128 stands for zero in the data rows.
Here are some numbered points:
[177  74 179 142 123 163   0 122 106 131 113 123  84 108 120 102 110 203  87  77  65 141 105 130] 0
[156 102 144 144 125 104  86 120 113 131 131 131 104 145  94 122 140 157 166 166 144  88 125 141] 1
[128 107 106  99 102  74 109  85 116 132 128 131 161 154 128 134 120 125  94  96 115 132 138 158] 2
[138 166 105 145 194 153 165 171 136 133 129  84  87 105  95 135 145 110 149 137 158 100 146 137] 3
[ 94 119  66  59  91  97 127 139 132 125 134 101 148  68 111  84 104  80 111  97 154 139 189 182] 4
[158 158 151 124 151 131 161 122 142 108 139 145 109 140 130 140 140 134  92 134 113 147 108 134] 5
[148  80 124 108 113  90  82 111 122 132 123 130  80  95 124  82 143 135 104 112 131 128 132 133] 6
[136   0 127 129  42 155 114 164 148  95  89 127 118 163 191 133  93  91 162 148 147 150  61 158] 7
[123 199 115 112 131 134 142 129 132 136 130 124 115 139  94 161 146 128 139 127 138 128 134 128] 8
[101  95  59 163 155 111 179 153 151 133  97 176  58 104 197 128 178  78 133 180 198 132  97 129] 9
[ 74 139  98 125  93 100 124 103  83 124 118 126 136  87 132  69 118 131 101  91 140 156 201 155] 10
[141 153  94 164 190 136 168 163 114 140 121  90  91 120  95 135 156 114 158 154 161 105 138 137] 11
[ 61 114 109 128 122 137 128 137 136 142 127 129 173 129 144 138  92  92 180 123 124  95 128 112] 12
[170 183 184 154 181 156  38 120 182 202 125  56 105  66  58 119  59 186 106  47  32 137 162  60] 13
[128  28 144 129  55 153  91 123 153 136  99 112 119 176 179 143  88 106 194 136 131 139  73 136] 14
[ 38 116 115 130 113 164 165 155 144 126 125  99 180 137 151 151  86  84 198 134 122  77 119 128] 15
[160  90 200 154 134  86  61  94 130  82 168 171 121 115 142 113 118 164  18  99  62 155 105 121] 16
[159 135 144 106 137 128 138 119 133 104 145 166 108 139 149 128 145 132  73 132 120 154 110 143] 17
[138  65 165 133 149 121  88 132 143 124 135 175 164 133 123 102  86 136  91 116  83 109 100 135] 18
[ 74 116  82  50  85 122 114 149 132 103 146 118 170  70 103  91  97  84 129 102 125 113 184 159] 19
[123 203 127 130 156 149 191 115 137 189 101  83 131 145 112 168 136 125 150 123 141 136 138 105] 20
[106 213 152 101 145 171 101 139 121 123 153 124 183 156  52 165 118 189 170 129  72  71 146 118] 21
[162 133 131 155 125 125 108 146 110 145 113 114 153 139 102 126 123 162 147 107 117 135 131  92] 22
[171 217 137 155 172 112 182 137 134  71 156 129  20 112 107 176 204 126  62 147 164 159 123 130] 23
[ 59 128  83  83 111 103 131 124 128  86 163 136 168 111 119 132 143  98 135 139 141  97 151 145] 24
[217  51  98 145 120  92 159 167  99  69 140 146 156 143 146  85 165 114  99 119 176 161 115 142] 25
[137 187 199 195 143 101 112  76  63 144 114 134 115 152 129 139 133 184 128  96 102 155 148 105] 26
[ 56  55  83 165  91  78 124 108 110 132 104 114 170 120 145 106  91  89 167 120 153 106 156 150] 27
[133 176 240 142  96 170 134  78  58 149 109 145  72 148 165 127 127 243 143 136 152 138 180 142] 28
[111 103 110 114  89 161 175 149 121 138  99  86 161 142 174 162 131 105 183 143 169 130 127 117] 29
[ 18 114 117 130  37 183 122 151  57 118  74 109 164 140 121 125  59 137 181 112 129 135 160 178] 30
[167 169 136 202 185 125 170 139 125 144 132  66 105  84 138 110 122 118 129  87 146 166 154  69] 31
[110 234 162 129 165 152 206  96 163 188 102  96 111 125 148 170 130 121 115 119 128 169 135  91] 32
[119 103 174 166 153 147  55  89 111 190 104  73 147 127  75  96  44 163 140  75  60 111 143 139] 33
[117  75 112 124 141 137 125 132 122 152  93 163 108 126 144 105 122 115  90 134 123 145 114 157] 34
[107  93 127 174 159 119 205 143 126 107 104 145 122 154 179 146 137  84 121 161 153 114 101 170] 35
[135 122 112 154 111  69 142  91 123 190  96 128  66 104 181 119 149 107 118  93 168 193 144  93] 36
[146 132 107 119 114 104  74  97  72 161 121 116 162 172  79 118 120 158 170  95 124 104 159 145] 37
[134 127 141 128 148 248 165 220 161 120  96  77  72  71 166 107  82 110  79  95 123 200 117 128] 38
[154 116 170  88  81 120  63  68 111 140 118 110 133  94 147  90  78 155  47  26  72 190 157 118] 39
[ 98 103  97 137 131 215 174 221 160 119  96  82  96  62 179 100  85  73  85 106 139 200 123 129] 40
[188 157 136 113 176 125 114 145 136 146 164  77 228 174  32 134 109 157 199 116  91  56 133 108] 41
[156 112  99 165 219  88 111 127 151 109 162 155 133 174 120 178 195 140 169 191 117  29  65 117] 42
[ 97 116 148  85 117 171 125 110 137 155  91 203  89 129 172 109 127 125 119 166 133 142 121 140] 43
[ 91 111 156 117 126 150 122  98 133 159 102 210  95 133 178 115 121 128 129 162 141 131 122 134] 44
[111 148 141 131  95 111 107 110 100 103 130 107 166 167 111 143  97 144 161 119 114 105 141 141] 45
[ 97 128 136 179 158 114 185 126 116 109 114 150 138 159 171 150 141 116 128 157 143 103 110 160] 46
[ 75 152 197  90 121 135  89  57 170 165 150 117 165  85 179  92 108 121 116 100  73 143 152  35] 47
[135 102 111  88 120 155 153 147 138 125 120 154 105  58 196  59 149 113  32 105 152 215 157 130] 48
[ 95  83 130  98  96 212 126 196 152 111 114 118 119  95 132 107  83 107 110 137 118 147 117 150] 49
[130 155 116 129 148 118 149 154 135 114 148 157 189 160 116 148 156 123 168 155 144  97 104 103] 50
[210 135 112  84 162 134 183 161 190 102 152 202 120 129 145 143 183  94  23 118 145 180  94 134] 51
[225 126 157 114 157 163 122 152 104 135 119 118 121 113 104  73 131 161 118 110 132 154 141 119] 52
[ 93 164  90  67 151 124 181 118 198 152 147 170 127 121 125 156 168  96 123 166 155  88 130 122] 53
[169 169 179  98 157 152  63  92 173 184 136 142  62  64 109 106 122 180  44  91  66 174 133  74] 54
[137  81 132 165 173 152 111 152 154 103 122 143  61 155 169 187 146 139 115 150 117  94  55 150] 55
[ 80  96  75  61  85  88 106 122 124  98 151 111 187  81 125  76 104  74 139 106 147 112 178 181] 56
[116 127 129 134 191 141 131 113 188 189 127 144  97 110 148 145 122 106  75 126  87 141 105  97] 57
[140 174 155  85 134 139  79  87 153 162 133 140  67  94 115 126 138 164  56  88  77 155 133 102] 58
[121 136  87 128 117  92 101 106  77 169  97 111 196 176  72 126 102 158 187  96 114 100 163 164] 59
[161 126  89 127 131 109 173 148 133 135 129 134 152 145 122 123 152 108 173 141 176 135 126 120] 60
[146 116 114  76  72 128 144 113 103 134 114 116  79 133 159 106 142 112 133 140 171 160 141 161] 61
[111  93 124 136 129 142  79 138 103 114 119 121 127 146  68 127  96 156 152 140 108  89 135 173] 62
[146 103 137 138 107  87  66 105  97 127 134 137 116 150  69 110 138 168 172 157 123  77 145 143] 63
[203  91  80 199 160  36 148 130 113 109 135 114 152 155  87 102 151  99 172 126 175  94 128 118] 64
[ 73 109 126 103 110 144 147 115 126 159  98 196  90 156 182 133 135 109 153 189 157 131 110 154] 65
[131 159 132 143 128  86 190 105 128 129 132 140 138 154 185 142 171 101 156 131 170 125 124  94] 66
[ 58 124 101 170 116  64 159 108  95  78 141 109 213 175 120 149 114 114 163 131 141  74 138 158] 67
New points follow, each followed by the numbers of its two nearest points above, nearest first.
[ 88 153 162 124 135 164  72 109 114 112 120 162  39  74 153 117 132 159  78 127 112 154 134 129] 58 43
[ 79 125  80  84 142 101 100 112 170 171 120 170 114 119 115 152 148 108 120 140 109 101 123 136] 53 34
[109  61 148 134 142 145  75 142 140 126 131 175 165 137 110 112  75 139 101 133  79  99 104 139] 18 62
[141 107 118 146  79 116 144 108  56 131  87 160 139 159 167 101 152 148 129 110 158 178 139 142] 61 34
[173 200 139 161 180 145 168 170 146  90 156 115  32  83  81 146 186 132  99 163 158 133 133 102] 23 3
[ 68 102 118 114 110 156 111 146 154 129 107 163 157 156 124 180  94 129 137 139  90 107  94 140] 12 15
[ 66 110 138 212 141 143  92 153 103  80 131 102 129 136 105 157  90 148 153 140  99  79 124 148] 62 45
[ 58  44  22 144 105 100  94 159 108 102 124 107 160 132  82 113 145  88 234 190 175  30 129 175] 27 24
[102 126 171 135  92 117  94  84 103 142 115 113 119 126 172 127  70 147  91  70  85 169 147 124] 39 2
[115 135 184  88  85 135  81  75 114 146 119 114 144 116 161 123  72 149  73  53  75 185 158 133] 39 58
[145 123 133  85  84 119 103  88  97 153 124 109  85 127 116  95 131 124 176 149 165 133 163 147] 61 1
[106  86 145 184 149 149  75 121 117 180  88  74 154 112  89  94  35 145 137  78  62 124 151 125] 33 22
[147 114  90 158 198  84 100 128 133 117 157 146 134 168 118 171 187 137 174 189 137  31  81 120] 42 50
[176 113 118 146 128 121  85 157 112 132 120 117 142 119  69 111 130 159 138 114 123 139 145 104] 22 52
[162 225 140 150 168 131 181 151 145  93 154 112  26  85 102 172 188 129  80 154 162 160 135 115] 23 5
[115 198 120 152 169 137 167 110 133 179 106  77 131 141 112 163 144 131 180 139 134 111 129 105] 20 8
[147  88  76 187 191  69 117 137 126 108 150 134 122 173 129 165 191 122 188 184 144  36  65 122] 42 64
[103 106 168 165 127 159  67 119  84 137 107  71 140 112  93  83  57 163 139  81  73 116 165 147] 33 62
[ 60  35  85 175  96  64 124 115 113 126 117 132 184 115 160  86  95  85 153 121 146 108 152 144] 27 12
[128  92 131 179 164 142 184 158 130 105  96 163  98 136 167 134 139 105 109 172 151 124  90 165] 35 46
[105 140 140 163 139 143  61 116  88 128 104 101  76 101  76 117 103 169 108 101  92 126 153 166] 62 33
[ 91 130 138 156 119 150 120 112 117 134 104 129 122 164 148 160 108 142 145 126 111 116 113 146] 45 46
[133  65 117 118 136 171 105 152 118 143  87 158  93 121 135  86 111 123 101 134 124 146 114 150] 34 43
[166 145 148 163 134 110 114 128  91 156 125 116 155 142 118 110 116 166 165  99 122 137 145  85] 22 37
[134  59 212 163 112  57  42  51 138 109 151 149 125 106 150 105  75 153  35  74  49 140 101 114] 16 18
[135 172 145 196 175 110 147 118 126 140 136  77 105  69 130 118 121 138 123  83 127 139 155  66] 31 22
[ 59  53  89 151  79  55 102  97 102 141 113 120 159  97 159  88  96  87 123 101 140 141 161 131] 27 10
[154 124 129 149 190 135 134 157 179 129 138 152 106  78 126 112 120 131  21  90  98 152 107  98] 57 5
[ 89 183 161 131 157 161 100 138 170 108 175  76 126  89  64 152  99 127 132 130  70  75 131 107] 21 8
[155  89 199 158 119  61  59  64 117  93 160 169 125 129 147 117 105 167  55  93  71 131 101 113] 16 18
[122 167 123 134 179  77 158  90 180 184 164 130 199 156 130 155 153 103 175 147 119  72 112  54] 50 66
[105 116  77 100 123  86 102 129 146 121 149 152 125 105  97 120 160 104 119 142 145 114 125 112] 24 6
[ 52  89 116 170 148 143 115 113 144 172  90 140 138 131 170 144  90 116 142 121  99 120 110 120] 12 34
[139 101 185 134 140 153  80 115 133 125 130 158 158 137 114 104  86 161 107 118  78 112 116 128] 18 62
[ 88 152 117 138 121  76 119  86  83 139 126 133 145 112 128  99 132 144 119 107 136 121 177 145] 10 2
[124 201 137 126 143 141 178 125 131 178 113  79 141 144  99 174 120 133 172 136 135 124 138 110] 20 8
[121 198 127 122 152 128 168  95 133 195 112  70 123 147 108 182 142 129 172 142 133 124 131 101] 20 8
[127 190 126 192 161 100 168 125 121 127 144  84 121  68 137 115 134 119 134  92 143 148 161  65] 31 3
[133 242 153 138 167 145 174 142 145 104 155 130  20  84 101 171 186 134  73 149 159 160 143 111] 23 5
[ 71 156 120 136 115 102 132  94  91 145 118 129 141  99 126 102 108 145 127 102 134 138 179 133] 10 45
[103  91 143 133 126 126  34  94 128 159 124 118 132 102 104  90  88 155 120 103  74 116 145 110] 33 18
[118 158 144 219 175 133 144 146 123 110 127  76  96  60 142 122 123 132 133  86 139 142 148  76] 31 3
[120 215 129 106 138 198 146 163 115 101 131 163  94 139  93 156 156 155 108 146 128 140 135 144] 8 5
[158 147 145 145 144 131 156 123 138 116 142 140 123 150 144 144 141 124 105 138 119 149 104 136] 5 17
[137 110  89 135 188  99  75 121 142 111 167 144 132 163  99 171 192 156 177 192 121   3  80 124] 42 1
[135 194 129 144 169 121 180 112 147 177 121  65 148 148 122 173 130 124 164 128 141 124 132  96] 20 8
[125  44 175 137 126 138  53 127 143 120 127 192 136 135 127 107  75 162  76 115  60 117  87 134] 18 16
[154 157 113  89  98 126 180 153 135  84 154  99 149 129 145 150 153 103 153 143 169 131 136 140] 60 29
[133 193 126 104 122 108 133 104 128 143 135 144 119 118 108 140 144 140 111 115 123 141 133 114] 8 5
[157 131 137 165 116 143 124 160 116 139 116 119 165 150 109 124 113 151 169 115 120 132 119  91] 22 45
[135 131 163 116  97 103  96  81 112 152 123 104 138 121 158 115  87 144  69  48  92 182 158 111] 39 2
[ 66 201 149  79 130 142 124 103 150 152 153 111 208 144  63 157 104 122 176 135  84  69 147 110] 21 45
[127 144  68 140 128  97 146 131  70 153 102 112 188 191  84 138 139 145 203 133 157  89 152 157] 59 37
[102 210 108  79 170 140 187 136 182 132 157 152 104 104 101 175 177 102 113 165 151  92 129 122] 53 8
[127 167 144  89 137 131  71  93 162 166 142 138  94  79 107 122 129 150  98 114  83 140 140 104] 58 54
[112  48 161 134 133 116 100 127 141 121 136 191 171 143 137  86  99 132 107 137  97 104 107 144] 18 34
[ 72 170 153 141  92 136 152 116  78  86 125 151 182 164 132 126 125 153 170 149 138 119 137 137] 45 50
[144  82 144 133 140 107  93 134 142 121 145 161 165 142  85 118  92 133 112 128  98 101 105 142] 18 62
[140  42  87 181 122  85 106 155 165 136 135 100 122  77 153 109 118  95 127  91 134 144 116  71] 6 22
[125 188 119 158 143 145 204 126 139 200  92  71 125 160 139 181 129 113 164 132 156 148 134 103] 20 32
[120 152 128 125 109  54  83  89 129 108 166 151 162 115  90 143 134 137 101  85  87 127 137  95] 2 45
[155 162 159  81 148 176  77 132 155 154 136 163 143 118  86 117 115 169  98 116  76 131 127  87] 58 54
[137  52 157 131 138 126  86 135 139 126 138 169 159 124 123 101  94 136  86 127  84 110  98 135] 18 34
